128 stands for zero in the data rows.
Some points, each followed by its number:
[131 213 176 146 123 136 152 119] 0
[ 91  83 218 185 157 118 151 153] 1
[159 149  85  80 113 110 144 156] 2
[152  58 134 113  94 170 102 144] 3
[141 140 187 150 142 112 158 142] 4
[112 121 184 154 116 142 111 199] 5
[129 125 147 214  98 141 122 184] 6
[122 107 172 168 228 120 130 142] 7
[111 100 107 136 120 120 144 155] 8
[134 120 178 122  99 153 132  73] 9
[148 158 132 183  98 134  86 184] 10
[129 149 103 133 110 112 119 155] 11
[113   0 141 155 164 146 115 152] 12
[105  92 153 141  91 156  72 197] 13
[104 189 160 185 148 147 176 123] 14
[135 115 145  67 153 158 159 176] 15
[133 146 108 128 134 107 126 110] 16
[150 113  93 138 148 163 158  66] 17
[120 174 119 153 125 127 104 156] 18
[128 142  89 101 139 149 122 177] 19
[162  95  86  92 102 128 122 188] 20
[139 111 179 178 113 167 104 189] 21
[138 115 119  90 118 137 171  76] 22
[164 154  59 110  83 120 160  75] 23
[ 50 115 213 187 132 134 101 186] 24
[163  91 144 136 129 155 115 202] 25
[101 154 203 234 151 125 105 176] 26
[125 109 123 102   0 132  72 181] 27
[146 122  92  87  15  91 136  88] 28
[139 138  98 131 130 154 126 164] 29
[118 162 114 158 177 154 123  95] 30
Which point above is nearest to each new point, looking only along the 3 directions in which the numbered points spread most? Its number follows each.
[ 97  45 175  85 148 122  22 186] 25
[111 151 114 160 133  93 166  45] 30
[209 160 110 104  91 117 125  73] 23
[ 61 119 195 103 181 144 118 150] 1
[137 175 134 184 133  99 133  71] 0
[130 128 162 186 104 143  80 148] 6
[ 86 129 129 163 161 141 142 144] 4
[106 157 148 150 162 139  81 120] 4
[149 155 160  89 136 129  98 150] 29
[123  87 184 125 157 119 130 150] 15
[ 66  85 150 149 180 158 123 168] 1
[176 152 218  46  93 112 207 116] 16
[177 135  98 156  39 139 148 165] 11
[120 137 101  89 135 143 140  88] 22
[102  93 182 118 150 153  58  73] 15
[129 121  86 103 140  70 133  83] 22
[132 112  98 116 155 161 138 206] 8
[111 179 126 209  98 117 134  95] 0
[154 153   0  93 146 122 151 139] 23
[ 82 115 140 215 153 121 142 150] 4
[153 137  91  98 124  89 127 173] 19
[105  32 167  68 128 175 151 214] 12
[181 163 100 116 131 184 122 116] 16
[177  97 105 100 135  95 129  96] 22
[131 133 160 182 122  62  98 210] 6
[145 210  58 111 169 122 150  69] 23
[114 137 104 141 125 126 148 166] 29
[122 154 140 175  95 108 171 138] 18
